runs of hidden systems:
Y, trace 1 (8 x 20):
55	-15	-15	16	20	17	79	-1	73	-38	35	-14	-67	-29	-1	-8	-21	-21	55	-4
21	19	17	-4	28	-19	-7	8	66	11	-16	53	-95	40	56	21	-47	-10	15	34
-1	30	-47	48	-5	-11	-29	-36	27	-42	7	-30	-41	-6	0	96	-46	20	25	33
-23	68	-34	93	9	11	-41	-6	-9	5	-10	57	2	9	7	2	20	-58	25	47
-81	26	-23	11	-29	6	-85	24	-31	13	-8	-7	-3	61	-27	31	28	20	-25	33
-30	28	-33	49	4	42	-53	-3	-45	-3	-20	-44	68	-25	-32	-29	36	13	10	-60
-19	-4	36	-34	2	19	-36	57	-73	18	-27	40	72	2	-15	-45	-13	-18	-53	-17
-19	-47	19	-63	-15	-32	18	-29	-44	12	21	-44	67	-21	-23	9	23	41	-32	-58
H, trace 2 (8 x 20):
-28	16	-28	14	-24	25	-45	5	-34	27	-53	-6	51	39	-17	-51	56	64	-16	49
-36	9	-20	-4	33	23	-7	66	-26	-20	22	-14	41	8	-60	-39	-30	-8	35	-84
25	-22	43	-76	14	-38	0	-9	-27	41	-45	22	55	3	32	-30	-23	61	-37	-30
21	-50	-15	-29	-32	3	85	6	-23	-47	50	-34	41	-37	-64	6	-3	10	1	15
11	-20	17	-25	15	-43	67	-38	57	56	27	16	-29	19	32	-42	63	1	38	-29
38	-23	-31	-19	-18	37	29	33	54	-36	-15	-37	-67	32	-20	-8	-18	63	19	62
30	30	-13	25	58	-22	14	-15	55	-17	12	5	-46	-20	29	30	-68	-18	60	-59
42	18	6	7	-13	-28	-11	-26	-1	-1	-43	63	-13	7	42	40	-43	12	-26	107
L, trace 3 (8 x 20):
-11	44	-8	50	38	-26	15	-22	39	52	-1	65	-15	25	33	-46	47	-45	52	1
14	-5	-36	-1	-21	59	-23	34	23	-31	-44	-45	-41	35	-22	-4	-12	75	1	60
-19	50	-16	41	49	-14	-35	17	-7	-26	22	19	4	-22	-5	31	-69	-51	41	-66
25	5	20	-21	-20	-18	-34	-14	-45	16	-66	44	42	6	29	9	-22	38	-57	74
-44	1	-51	23	-20	-24	41	-11	-28	-27	66	-13	44	-2	-73	28	28	-15	32	11
-5	22	10	7	24	24	-17	21	-5	58	-53	40	37	28	20	-104	46	10	9	-16
-13	-34	-22	-55	-8	19	3	53	1	-45	15	-55	-14	27	-60	20	-55	64	5	-20
34	16	31	-1	59	-34	17	-25	-8	15	-9	41	43	-45	40	-13	-51	-26	22	-76
C, trace 4 (8 x 20):
-40	9	-29	-16	-42	-33	-41	-16	-48	-11	-12	-4	38	30	-29	63	-6	52	-35	72
-37	29	-33	49	13	13	1	-9	-33	20	10	-6	74	-15	-33	-59	62	-24	36	-47
-15	-16	40	-64	-9	16	-28	69	-27	30	-34	38	15	54	-3	-54	-2	19	-48	21
8	-21	-19	-36	15	-11	18	-8	-14	-24	1	-68	50	-32	-35	7	-45	71	23	-82
66	-11	31	-6	22	-3	65	2	-8	13	-17	69	36	-37	31	-61	-9	-32	-3	23
-10	-44	-15	-60	-30	-31	65	21	27	-24	59	-15	-42	39	-46	33	-8	32	13	37
42	13	-29	42	29	24	39	-34	67	15	-23	-25	-31	-9	26	-54	38	26	64	-17
19	8	15	2	8	41	-18	74	31	-35	-2	40	-80	22	4	15	-71	-39	-8	45
K, trace 5 (8 x 20):
42	-21	26	16	-7	78	24	60	13	-46	16	16	-42	-46	-5	-28	-21	-76	-14	18
-35	-14	41	-48	-5	-42	-31	-18	42	47	20	0	-74	45	48	41	17	2	-21	-30
46	-8	-11	55	-31	61	-12	-46	4	-39	-24	-63	-10	-75	14	28	20	5	-19	23
-30	16	38	20	11	24	-21	58	8	8	33	58	-58	21	11	-9	0	-107	-10	-4
-30	-8	10	-14	-37	-14	-68	-56	-2	35	-28	-50	-17	16	29	48	49	58	-41	1
18	5	-4	62	-11	81	-12	24	-32	-46	16	-21	21	-77	-25	-14	4	-71	-11	-18
-49	-10	60	-50	-6	-25	-37	28	-10	61	7	53	-18	50	27	-11	31	-33	-50	-13
4	-36	-4	-4	-47	24	-11	-47	-24	-27	7	-93	25	-53	-21	42	37	44	-38	-16
Y, trace 6 (8 x 20):
7	41	-45	94	27	51	0	8	12	-35	12	-20	1	-46	-20	-20	3	-46	58	-34
-33	28	32	-19	7	-11	-74	42	-21	38	-42	67	-13	54	29	-4	-24	-13	-39	28
-27	-4	-34	13	-26	-10	-25	-47	-38	-28	14	-76	48	-34	-43	62	5	45	-5	-31
11	20	14	36	9	36	13	19	-35	25	-16	63	55	-20	8	-84	45	-65	-8	21
-55	-47	23	-86	-32	-17	-14	35	-11	18	24	-35	-16	54	-30	20	8	42	-40	-16
60	-11	-5	24	22	30	34	-40	12	-11	-21	-52	33	-69	13	-41	10	23	31	-72
26	-21	53	-49	6	-3	25	66	-7	-4	6	78	-19	12	11	-10	-57	-46	-38	39
-10	-24	-6	-27	-12	-67	28	-77	38	13	36	-47	-23	-1	15	68	21	44	19	-32
B, trace 7 (8 x 20):
36	15	8	-19	51	-52	6	-32	7	-5	-9	7	17	-34	34	39	-88	23	31	-70
41	7	-11	17	-22	-26	35	-25	-29	-23	-12	53	32	-22	3	34	-21	-7	-14	111
-50	15	-52	39	-12	-19	34	-15	38	6	57	-3	-36	43	-34	10	69	-13	55	36
16	22	-17	16	20	59	-33	27	39	21	-63	-13	-34	37	21	-71	19	48	21	5
-8	21	-4	-13	36	17	-49	62	-16	-39	-6	-7	-2	2	-21	25	-108	6	10	-61
24	32	7	8	22	-70	-7	-66	-30	21	-27	53	62	-26	40	39	-39	10	3	0
-25	10	-46	30	-42	-4	31	-1	-41	-22	24	21	47	10	-54	7	44	-8	-2	102
-46	12	-34	8	15	-1	19	5	39	45	17	-9	-18	57	-15	-65	78	19	58	-27
B, trace 8 (8 x 20):
-50	-19	8	-55	-29	-6	-68	24	-17	0	-7	-39	-17	47	-22	57	-26	57	-45	1
37	12	-4	47	26	11	9	-47	-17	-14	-3	-24	58	-88	14	-12	0	-21	22	-75
-16	-11	40	-36	-19	-17	11	48	-29	21	8	88	3	35	1	-11	1	-45	-50	76
-39	-21	-34	-11	-29	-20	2	-53	15	2	32	-89	-6	4	-29	35	59	58	13	-36
64	-2	27	19	19	71	27	37	13	-5	-30	26	2	-39	18	-92	4	-35	2	-7
-41	-23	27	-75	-6	-41	-17	37	6	-1	37	4	-48	46	-9	64	-54	9	-24	-16
58	-3	-10	33	-4	1	15	-90	4	-8	-28	-43	30	-73	38	21	15	31	2	-6
-6	1	14	19	-17	33	25	69	-3	-19	36	65	-36	14	-22	-14	-1	-85	-10	67
M, trace 9 (8 x 20):
-20	-24	-3	-72	0	-57	7	-6	-40	10	-3	-18	72	15	-33	16	-32	80	-8	-38
55	-31	-12	-18	-3	5	79	-4	-31	-24	-2	-6	84	-46	-33	-40	-13	27	10	4
12	-41	9	-67	-1	-45	89	24	21	0	38	35	-6	37	-23	-12	-12	16	20	33
46	-22	-40	-26	4	-7	55	-20	55	-11	-14	-51	-19	15	-9	-10	-11	99	45	14
57	6	-16	3	45	33	51	55	49	-34	-8	24	-34	-1	-4	-47	-67	-4	55	1
18	30	-13	-15	32	-48	-9	1	33	-9	-20	38	-36	43	20	48	-90	41	31	28
20	54	-74	69	12	15	-10	-8	-4	-39	-36	3	24	-3	-23	9	-37	32	48	52
-44	59	-33	29	38	-22	-13	47	-10	21	-4	81	18	59	-19	-37	-14	-21	46	24
K, trace 10 (8 x 20):
-3	-20	-26	37	-37	8	26	-75	29	-4	31	-70	-15	-35	-2	22	90	9	12	3
12	0	10	18	3	88	-1	78	26	-8	-9	17	-54	13	-6	-72	17	-49	2	18
-34	-4	27	-45	5	-17	-75	-2	17	20	-12	-35	-46	25	29	52	-33	38	-26	-64
56	6	14	52	-9	30	-12	-54	-33	-25	-21	-7	37	-98	33	28	-11	-36	-28	5
-50	-4	30	-9	-25	-12	1	40	-15	13	56	68	-33	35	-8	19	34	-84	-35	51
-36	-17	-20	0	-34	4	-17	-54	16	33	2	-74	-9	16	-9	-1	96	56	-1	-21
35	-8	13	23	8	102	-10	72	-9	-36	-19	-17	-1	-44	-14	-62	-16	-35	-9	-31
-21	-21	66	-69	12	-44	-43	12	-7	35	5	25	-21	18	38	38	-41	-9	-47	-52
C, trace 11 (8 x 20):
-26	-2	-37	-8	4	15	12	23	-52	-10	-1	-37	92	-6	-71	-47	10	44	22	-47
22	-17	28	-55	29	-3	35	45	-17	34	-29	50	52	17	5	-94	-10	14	-7	-22
35	-44	-13	-71	-1	-13	60	24	4	-32	8	-26	17	6	-40	-2	-59	74	14	-2
66	-4	-13	10	35	-9	96	-20	45	1	6	24	1	-20	11	-53	-5	0	66	-9
28	-13	-11	-23	-3	3	53	44	58	-20	15	31	-79	46	-8	1	-31	11	25	74
8	34	-51	42	34	-8	9	-20	74	-14	3	-27	-61	17	7	15	-18	30	86	-18
21	61	-15	58	25	20	-41	26	23	-11	-39	66	-43	14	32	6	-47	-33	19	62
-70	51	-42	25	9	-44	-53	-1	-13	-3	17	17	-9	47	-21	73	-36	6	25	5
A, trace 12 (8 x 20):
30	30	37	24	0	-4	-56	-27	-16	19	-57	60	-4	-14	70	27	-21	-26	-49	48
-64	7	-26	37	-48	-2	-24	-10	-36	-32	57	-23	4	-7	-53	76	26	-36	-19	30
-32	17	18	30	5	-5	-16	-38	4	72	-9	19	12	6	36	-54	100	-27	2	-33
-47	-24	17	-45	-29	49	-59	65	-31	-7	-5	-36	-1	34	-35	-7	1	23	-51	-20
22	-22	38	-17	27	-20	5	-42	-9	8	13	-32	31	-67	25	12	-15	-12	-3	-112
29	-32	44	-42	-34	13	26	27	-51	-10	-9	42	44	-24	-7	-19	-7	-21	-71	63
-17	-43	-3	-21	-19	-21	77	-8	33	-15	92	-26	-36	-10	-38	22	35	-32	20	-22
57	-24	30	-14	-5	43	25	7	56	29	-41	6	-51	9	45	-66	43	16	-10	30
H, trace 13 (8 x 20):
25	-17	2	-56	-14	-6	22	41	-12	2	-40	40	19	44	-10	-33	-26	56	-26	87
-21	-2	-39	1	19	-46	38	-27	12	-20	54	-43	22	-13	-42	34	-15	19	59	-66
56	6	7	-6	18	-9	38	-18	21	41	-57	62	13	18	45	-66	20	27	10	55
-36	-3	-45	-14	-9	-20	29	37	13	-49	55	-18	-28	36	-66	45	-41	22	38	20
37	36	-14	24	47	-38	2	-69	32	42	-51	16	21	-6	56	-21	0	43	46	-25
9	10	-32	2	-12	12	23	62	-18	-43	4	48	0	28	-48	5	-50	-1	5	99
-43	35	-24	5	28	-77	-16	-60	10	35	14	-3	22	21	10	39	5	31	43	-63
32	22	-32	27	-5	32	10	17	-24	-6	-61	35	52	6	-14	-58	1	38	4	87
L, trace 14 (8 x 20):
8	-2	-8	-27	56	-17	16	2	21	6	-3	-32	21	-6	-2	-28	-44	44	52	-114
80	-37	44	-52	10	12	45	26	0	-24	-25	23	5	-36	20	-17	-72	10	-29	18
8	-12	0	-20	3	-79	78	-35	37	6	58	38	-28	18	0	40	-7	-15	38	28
54	18	-28	49	8	27	40	-31	50	12	-39	9	-20	-1	28	-57	48	22	40	58
-14	23	-30	27	9	45	-16	69	44	-44	15	3	-80	40	-27	9	-43	-17	37	28
10	58	-7	29	43	-29	-68	-31	-1	13	-53	26	1	0	46	39	-71	27	17	-18
17	11	-17	27	-32	12	-12	2	-64	-51	-15	20	52	-34	-31	46	-42	-6	-35	85
-74	37	-23	25	4	-50	-7	-4	-39	41	21	60	56	45	-20	-9	52	-32	18	20
M, trace 15 (8 x 20):
-15	-51	-15	-40	-53	-5	20	-31	-26	-14	16	-73	36	-10	-45	24	51	69	-28	15
38	-36	20	-17	13	23	83	9	27	12	32	-3	6	-34	-4	-76	35	-33	26	-51
31	-51	47	-88	-12	-13	20	19	40	1	0	-5	-65	26	22	24	-41	42	-37	14
59	-8	-30	35	5	19	40	-44	43	-58	12	-57	-37	-63	1	40	-30	13	41	-9
39	24	13	25	17	7	24	22	51	6	-8	84	-64	17	41	-23	-19	-57	18	69
-42	31	-39	19	-11	-5	-52	-3	35	-12	0	-31	-69	53	-6	69	-15	38	21	29
16	59	-27	81	38	49	-45	-1	-1	3	-41	14	22	-23	15	-43	3	-23	40	-30
-52	29	24	-12	1	-15	-71	56	-48	14	-7	62	6	40	-5	21	-42	-35	-38	14
A, trace 16 (8 x 20):
-32	-3	21	-15	-11	-44	9	-20	47	48	35	45	-77	53	37	25	54	-30	-6	43
-4	-7	-26	31	-35	76	-42	-7	24	-20	-22	-86	-44	-9	-7	4	47	39	-10	10
-8	31	37	32	40	25	-67	32	-4	7	-7	32	-25	-21	36	3	-44	-74	-8	-65
-16	-13	36	-34	-42	-41	-46	-44	-46	9	-8	-3	22	-10	19	85	-5	20	-75	35
-21	-6	-10	52	-26	31	23	-21	-35	-11	42	-19	54	-54	-34	-18	79	-57	0	-10
-43	-20	47	-51	1	-6	-6	46	11	60	14	44	-27	59	15	-50	49	-28	-21	-14
13	-54	11	-46	-26	30	-6	-11	11	-23	2	-104	-22	-26	-16	21	0	61	-23	-56
63	-10	46	11	27	38	20	15	-7	-18	-9	33	15	-77	32	-32	-43	-70	-15	-32

runs to name:
trace 17 (2 x 20):
41	-23	-4	-13	7	-41	51	-65	29	-29	36	-40	-10	-54	8	62	-38	18	23	-37
44	0	8	39	-20	10	55	-28	29	3	13	45	-40	-21	34	-8	43	-55	-4	85
 => C
trace 18 (2 x 20):
13	-10	51	-52	18	0	-2	57	-42	22	-26	73	47	10	9	-50	-38	-20	-48	3
-16	-33	-20	-55	-14	-73	58	-34	4	6	35	-23	26	23	-34	29	1	67	25	-5
 => L
trace 19 (2 x 20):
27	-52	58	-80	-1	-54	27	-41	24	29	9	-14	-19	-10	43	30	-15	33	-28	-46
72	-40	8	16	-26	27	69	-31	33	-46	24	-26	-35	-70	13	24	-2	-24	-5	39
 => K
trace 20 (2 x 20):
-10	26	33	-8	18	-77	-27	-58	-33	45	-11	53	41	-16	52	38	-14	-17	-20	-36
18	-35	-16	-5	-63	26	43	-15	-28	-23	2	-26	34	-20	-36	-7	55	22	-37	85
 => L
trace 21 (2 x 20):
-24	0	-14	22	-44	-1	-41	-36	31	-1	4	-30	-70	25	15	78	37	17	-20	66
-16	41	-27	92	8	67	-43	7	11	-11	-1	-20	-22	-29	0	-18	43	-58	27	-20
 => K
trace 22 (2 x 20):
48	-7	-12	0	-15	68	-29	17	23	-35	-60	-50	-37	-5	9	-3	-33	68	-17	42
2	24	11	24	49	-12	4	16	10	-27	43	20	-14	-39	11	28	-63	-75	32	-78
 => C
trace 23 (2 x 20):
33	-5	17	-7	6	-7	-17	-59	56	47	-46	-21	-49	3	72	-10	35	49	1	-13
20	-6	-4	24	-18	73	-16	66	-16	-76	8	-21	-25	-38	-37	28	-64	-35	-21	17
 => B
trace 24 (2 x 20):
-43	12	-11	32	-21	-19	10	-19	45	18	51	27	-78	37	10	34	60	-51	18	53
-14	18	-38	48	-13	58	-48	-1	35	4	-36	-49	-43	22	0	-19	58	37	14	18
 => K
trace 25 (2 x 20):
-24	-60	36	-26	-57	26	13	-15	-2	-2	51	-59	-28	-28	-12	20	73	-24	-48	-23
29	-48	59	-21	-14	28	23	-31	35	25	16	-26	-41	-40	44	-19	59	-31	-29	-44
 => M
trace 26 (2 x 20):
-14	0	-38	-10	-14	-61	64	-13	11	8	36	44	6	49	-28	9	19	19	37	78
-5	5	-54	1	12	21	25	14	41	7	-25	-32	-4	52	-32	-66	33	83	57	10
 => M
trace 27 (2 x 20):
75	-49	-2	-27	-12	0	94	-41	18	-14	5	-32	26	-55	-4	-22	12	40	8	2
18	-16	17	-10	15	9	71	42	57	9	46	47	-65	20	4	-44	7	-57	33	11
 => L
trace 28 (2 x 20):
48	-7	14	41	-16	33	47	-12	39	-7	8	36	-52	-24	35	-18	45	-63	-5	74
-52	-2	-8	-7	-17	18	-33	27	59	4	28	-28	-104	62	-8	38	20	-2	8	8
 => K
trace 29 (2 x 20):
37	-28	41	-12	25	-5	42	-16	43	-17	39	-16	-46	-57	30	31	-40	-46	10	-74
46	-23	45	-13	-39	-4	6	-30	16	-5	-9	26	-55	-19	53	59	-9	-21	-55	83
 => B
trace 30 (2 x 20):
-1	-48	43	-48	-22	-3	-8	-41	40	39	-3	-54	-49	3	44	10	58	37	-30	-45
61	-31	4	19	-14	91	27	34	28	-60	2	-40	-46	-56	-9	-20	-16	-25	-3	10
 => H
trace 31 (2 x 20):
25	32	-1	8	25	-39	-5	-5	43	-3	-14	63	-65	32	45	48	-71	-4	21	55
-25	53	-66	70	-4	-19	-18	-35	8	-25	10	-2	-11	11	-21	63	-9	6	43	50
 => C
trace 32 (2 x 20):
-56	-4	-9	-17	-35	-19	-21	26	21	-4	41	3	-73	70	-21	65	6	3	-9	59
7	47	-32	71	22	12	-41	-61	-2	11	-38	-34	36	-46	24	-1	24	16	33	-47
 => L
trace 33 (2 x 20):
-1	8	13	32	-13	69	-71	20	-52	-41	-19	-39	20	-64	-6	30	-30	-27	-50	-29
-30	4	53	-7	-2	-54	-14	-30	-40	34	33	54	24	-23	27	40	10	-75	-40	-24
 => A
trace 34 (2 x 20):
-35	27	-19	75	2	61	-32	28	-19	-23	33	-15	9	-36	-32	-11	27	-77	13	-45
-34	6	45	-37	-9	3	-66	20	-30	59	-44	36	18	44	28	-30	35	8	-57	6
 => K
